Rows are one point carried round by a steady rotation, each followed by how many ticks it has turned.
The counts run from 0 to 124.
[130  96 163 125  97 111 147 166 129 107 108 128 138 144  81 161 130 103
  91 105 125  93 177 128  92 174 137 128 113  95 110 181  82 152 140 132
 128 105  55  99 142 114 165 123  90 166 164 132 169 143 137 125 163 128
 144 137 140 120 128 181  79 139 166 100 158] : 71
[135 131 151 120 116 150  68 126 137 139 102 121 153 107 125 155 100 105
 104 140  97 103 147 161  91 152  96 101 123  81 132 167 160 157 127 127
 170 140 104 101 151  92 164 156 158 136 148  91 156 127  81 144 179  90
 139 163 112 158  87  98 144 176 112 110 187] : 53
[100 112 134 117 144 119 159 164  97 116 143 112 124 117 111 116 133  71
 100 133 126 180 157 148  86 148 112 100  89 117 119 135 100 136 142 121
 173  95 122  92 138  85 112 116 136 159 150 115 169 120 167 116  86 100
 129 159 111 135 157 127  97 193 123 110 120] : 65
[135 141 171 176 104 137  93 125  98 131 113 107  98 168 161 115 136 119
 150 126 176 128 113  98 102 174 139 130 131 105 127 121 133 149 119 172
 103 140 152 115 155 106  56 128  99 122 183 153 143 162 106 136 150  93
 122 116 111  86 147  76  76 137 116 122  86] : 12
[130 131 181 141 112 141 101 158 132 123 118 132  86 178 166 114 144  89
 113 147 168 115 141 135  83 154 128 151 118  89 145 189 125 126 109 180
  98  80 113 119 153 118 132 140 141 166 154 124 115 151 105 146 160 116
 146 135 146 134  72  96  74 122 147  86 106] : 99
[131 117 148 155 112 112 157 103 177 101 101 130 133 139 132 157 113 133
 103 142 166  81 121 110  76 189 102 108 136 106 102 117  99 175 179 130
 124 107 189 110 110 140 119 131 133 124 154 119 134 164  99 114 152 128
 156 127 150  78  88  93 113 150  89 125 180] : 39
[134  93 148  85  95 140 105 126 126 138 152 102 155 149 131 151 150  99
 127 137  84 113 117 147 118 173 146 136  99  84 117 172 102 150 147 135
 150 123  96 114 171 147 161 136 100 148 135 165 120 115 132 106 110  91
 155 105 206 194 119 153 109 134 137  93 119] : 80
[137 136 171 101 153 140 118 122 106 126 103  88 108 157 165 121 115 112
 122 146 148 138 117  85  66 156 115  98 142 145 107  89 102 147 139 133
 126 147 169 122 179 109 104 134 119 129 127 156 156 158 137  91 140 107
 113 159 128  83 171 121  68 159 111 150  91] : 114
[125 114 138 131 140 131  93 141 129 159 118 135 142 104 134 126 129 108
  99 124 119 143 153 180 103 163 113 106 126  61 100 179 178 144 162 109
 173 115 116 116 137 126 142 155 139 145 160  76 118 163  92 142 151 127
 144 150 151 171  67 105 135 161 121  81 170] : 52
[118 131 146 130 158 129 118 133 115 143 108 119  91 145 147 141 152  98
 131 152 131 148 101 109  79 153 182  79 116 106 118 147 148 106 169 117
 134 127 145 131 134  88  73 100 110 161 130 191 184 111 116 129 146  74
 153 128 141 129 159 108 110 156  95 103 120] : 10
[111 161 125 143 117 156  87 134 167 130 108 108 106 185 145 118 127  93
 126 177 150 116 122 141  89 167 133 136 140  98 176 176 107 145 119 149
 108  97 208 106 142 150  84 116 148 138 171 188 112 174  99 162 146 133
 125 138 140 142 165  78 116 124 123 123 124] : 95
[126 122 158 147  95 141  97 113 177 108 139 117 110 133 163 125 105  89
 132 140 141 128 141 110  60 157  71 111 127 129 107 139 108 182 162 114
 134 124 122 101 123 115 110 139 161 131 138 106 121 151  89 105 153 105
 175 137 106  83 121  43 130 173 179 111 171] : 49
[133 146 135 163 112 123 110  80 157 120 100 120 154 147 150 125  82 168
 115 136 146 107 124 119 123 178  99 112 146  92  83 125  97 187 162 147
 104 147 191  89 139 156 112 131 118 116 177 102 125 207  99 136 149 167
 147 117 140  95 109  95 137 141 105 147 170] : 40
[165 143 178 114 102 126 134 101 108 137 102 127 160 136 153 148 100 142
  84 148 151  68 123 148 103 142  76 108 131  73 112  92 119 179 110 157
 126 129 177  96 166 163 170 165 121 122 164 104 136 140 122 144 136 133
 114 165 149 133  90 110 136 137  89 135 167] : 35
[112 149 115 128 125 140 126 165 120 135 123 113 160 120 109 122 117 119
  90 102 122 131 145 158 139 146 129 112 127  99 143 138  49 173  87 125
 132 135 143  77 171 146 134 126  96 166 192 109 168 144 164 157 138 138
 105 137 159 145 170 144 137  91 131 175 162] : 73
[142 148 145 120  97 132 126 113 171 127 123 130 131  91 159  88 106 120
 107 113 170 149 124 149 116 140  88 116 117  76 107 117  79 168 115 164
 113 137 165  89 140 128  96 151 112 134 159  93 122 127  95 150 146 133
 143 162 125 112 133  32 140 156 117 138 130] : 45
[137 144 182 140 135 101 155 156  85 146 102 150  98 108 170 118 129 133
  64 114 171 146 132 147  90 120 132  98 123 120  76 111  86 128 142 101
 102 131 136  95 145 117 153 153  93 168 136  97 182 116 146 102 124 110
  98 160 147  94 153 123  86 151 123 138 142] : 120
[126 139 101 115  75 133  63 144 150 145  66 126 104 157 192 163  83 140
  97 148 122  88  95 157 136 118 133 131 116  81 141 166  99 145 112 160
 109 102 134  90 177 148 162 125 113 161 163 167 186 130 110 134 131 108
 127 127 160 150 167 109 144 139 146 137 137] : 91
[ 94 165 161 150 180 121 140 174  73 144 119 148  73  92 141 135 143  86
 102 156 135 150 147 128 102 167 160 113 135  96 133 136 141 130 124 102
 154 117 185 136 129 161 114 110 103 156 188 123 143 137 144 138 140 154
  97 139 146 142 145 170 132 127  85  91 168] : 19
[117 182 164 150 153 121 120 174 111 131 105 136  97 127 132 173 140  95
 136 176 126  89 155 107  68 203 160  99 157  99 125 123 146 140 139  98
 160 151 171 147 134 140 127 114 121 149 170 158 150 123 128 123 189 121
 128 118 149 133 141 177 112 134 106 100 170] : 20
[114 164 180 171  98 109 116 166  70 125 119 153  56  98 166 122 118 131
 101 122 184 143 144 112  77 155 118 121 127 118 127 106 108 135  78 149
 113 131 131 109 141 114 113 131 112 148 188 115 186  93 145 132 167 117
  98 173 122 111 159  92  93 128 129 113 129] : 17
[119 143 138 109 147  87 158 118 123 132  99 153 115  98 163 169  96 147
  71 151 126 132 122 151 105 148 102  95 106  92  79 109 114 147 179  94
 142 120 169  97 116 152 165 125 121 161 117 110 171 111 119  83 103 136
 143 146 156 105 130 133 147 183  81 110 188] : 37
[153 148 170 143 125 157  94 104 122 153  88 124 106 165 129 116 152 127
  63 104 172  88 119 142  91 140 167  99 144  96 131 117 120 126 113 168
 105 119 140  92 170  97 101 128 121 139 190 152 175 129  87 170 183 104
 100 134 129 134 132  99 101 110 106 157 135] : 7
[ 96 112 148 141  88 166 144 126 157 127 148 112 161 141 118 134 123 112
 118 116 135 123 131 116  98 186 128 125 111 126 120 125  40 182 145 146
 137 122 139 100 168 137  81 126 108 129 160 166 133 167 127 123 137 111
 150 104 176 122 185 123 110 102 172 162 127] : 77
[104 109 137 160  97 133 133 127 136 144  91 135 115 176 123 158 138 125
  84 126 128  78 122 176 117 121 159 146 122  99 138 183 136 134 167 152
 106  72 147 101 143 155 142 106 113 160 166 150 130 166 108 161 114 144
 158 100 205 147  92 127 110 125 115  82 152] : 89
[141 141 111 128  80 135  75 133 135 146  80 137 123 197 129 164 123 146
  95 149 122  71 100 172 121 143 149 133 147  65 165 177 131 153 133 188
 107 112 141  82 167 151 150 125 104 155 157 144 168 158 111 159 138 124
 146 121 158 161 129 121 129 114 127 125 156] : 90
[115 114 154 119  95 135 139 146 165 115 129 103 136 140 101 163 130  94
 111 139 124 124 139 104  89 193 132 115 109 135 119 148  54 146 163 129
 131 123 126 108 145 128 115 120 123 139 160 190 150 120 143 114 134  92
 171 134 157 137 172 156 119 118 157 153 168] : 76
[125 158 175 125 156  99 124 156  90 134 108 121 136 109 144 134 120 102
 110 130 144 122 158 127 147 194 192 119 171  63 119 154 132 144 137 134
 120 149 123 139 165 137 120 147  90 147 188 129  97 122 119 136 169 129
 145 132 171 133 107 160 115 105  73 124 146] : 24
[ 94 120 130 176 106 137 153 134 104 129 120 160 110 150 160 146 134 143
  96 124 133 127 112 160 122 122 159 138 110 132 108 173 115 162 174 156
  98  70 136 100 152 158 126  87 113 171 142 120 152 173 116 110  88 125
 125  95 210 122 110 102  97 145 144 110 155] : 88
[ 91 167 175 181 165 202 108 139 110 144 101 109  99 128 182  94  92 116
 122 135 156 102 165 121 103 155 123 100 170 166 126 157 127 152 115 130
 114  93 165 123 184 143  97 129 144 150 157 109 156 180 112 148 166 129
  80 135 135  97 142 112  84 116 135 151 143] : 105
[101 119 120 162 184 152 140 130 130 140 125 119 149 110  81 117 133  70
  73 106 133 161 164 161 125 136 127  92 119 126 133 149 147 133 184 134
 158  91 145 132 144  98  99 104 141 159 168  97 149 144 112 164 146 107
 133 147 139 114 122 103 138 178  79 138 176] : 56
[150 164 163  98 133 108 114 158 121 140  92 113 159 128 147 159 114 108
 114 137 121  97 143 115 132 207 161 108 157  54 123 136 124 133 110 145
 118 155 137 130 188 157 142 152 123 127 192 142 107 105 117 132 179 116
 146 141 150 152 120 167 131 110  95 140 129] : 25
[124 120 126 141 167 162 118 116 137 137 105  92 162 128  70 149 126  90
 101 123 111 124 150 154 104 167 122  99 124 106 146 144 152 141 185 125
 186 131 161 113 138 109 102 102 149 123 180 131 125 161 104 163 172 115
 136 149 133 162 143 105 132 174  82 146 179] : 57
[115 139 155 125 122 106 123 126  83 120 108 125 130 106 214 143  96  98
 117 136 119 133 130 119 118 158 110 117 107 111  80 102 121 166 166 127
 126 143 126 104 172 140 138 141 103 140 117 108 124 125 138  49  84 124
 147 128 166 101 106 128  85 188 115 107 116] : 32
[119 128 143 114 133 137 115 124 189 128 129 137 130 131 131 140 126  89
 137 163 125 124 143 135  51 187  77 101 120 109 103 143 150 146 172 108
 171 134 144 113 111 106 119 142 171 147 134 125 124 127  86 111 166  91
 175 133 127 116 105  79 144 180 137  95 157] : 48
[133 173 160  78 124 105  93 150 118 134 111 110 146  95 183 153  92  94
 123 162 132 114 144  94 128 192 132 107 137  86 122 111  75 147  93 128
 105 145 135 120 205 131 131 160 122 116 161 154 140  68 119  90 157  93
 148 151 126 137 158 136 118 118 100 163 131] : 26
[145 120 152 102  72 131 102 121 208 114 104 125 129 131 143 121 126 125
 101 116 187 137 116 144 104 165  90 121 132  76  89 154  86 149 140 160
  94 127 128  90 145 101 139 161 132 149 152 122 123 104  69 139 157 118
 177 158 123 103 105  59 121 140 131 131 137] : 44
[ 99 157 154 183 151 108 148 165  89 130 100 108 119  95 173 109 119 106
 119  87 146 130 163 112 167 173 190 118 158 101  90 130 109 143 156 131
  83 132 132 130 172 151  97 126  74 152 185  99 122 140 115 124 158 149
 135 117 161  78 126 164  86 129 102 138 135] : 23
[146 118 161 116 164 139  84 147 125 145  74  87 111 162 169 165 121 106
 109 144 119  83 158 104 116 164 142 104 145 112 120 171 156  75 149 143
 105 133 103 143 183  95 152 118 125 162 128 144 155 142 108 100 160  91
 148 135 143 116 110 167  79 135 121 129 116] : 108
[143 129 182 122 145 144  84 155 122 126  62  90 131 168 165 136 116 115
  89 113 158 102 147  93 121 151 130 103 157 131 107 147 123 109 109 163
  84 130 102 111 207 104 118 132 134 137 162 145 153 118 103 106 165  94
 121 151 140 101 126 123  73 109 119 167 113] : 109
[ 96 156 121 107 147 138 142 146 131 147 136 126 149  90 117 140 125  94
  90 118  98 155 147 176 125 158 151  96 105  90 120 147  48 147 130 102
 162 115 164  93 162 161 130 123  87 168 152 137 170 136 150 125 108 144
 118 127 172 155 193 171 145 126 131 151 150] : 74
[189 119 176 114 158 108 117 119  92 152 105 111 113 141 132 125 166 126
 134 135 144 124 122 152  71 196 147 124 130  80 111 134 163 114 147 126
 126 154 143 112 151 157 135 163  89 153 147 125 123 166 151 120 121 133
 109 151 153 143  90 141  79 150 107  87 104] : 117
[137 160 186 106 123 128 117 100 114 129 127 103 166 132 162 137 114 103
 157 186 123 100 132 102  84 206 118 116 143  99 124  99 132 176 142 138
 152 154 185 124 179 172 116 155 132  90 164 143  71 145 138 105 148 136
 142 121 164 137 115 136 110 127  77 126 136] : 30
[158 159 188 133 164 121 133 116 142 132 107 143 109 127 106 148 175 122
  81 127 161 104 129 118  48 191 134  85 147  95 104 106 109 151 150 104
 142 150 182 121 125 142 132 146  93 145 164 154 164 150 149 177 173 139
 108 148 156 119 139 156 122 105  85 110 174] : 122
[111 143 182 122 151 161 125 133 133 156 125 157  55 120 183 118 147 103
  61 140 136 159 135 157  60 117 133 103 108 157  99 143 113 135 150 120
 126 104 153 104 148 119 112 121 149 198  92 159 175 121 127 112 131 100
 117 134 187 106 144 118 105 155 142 133 140] : 0
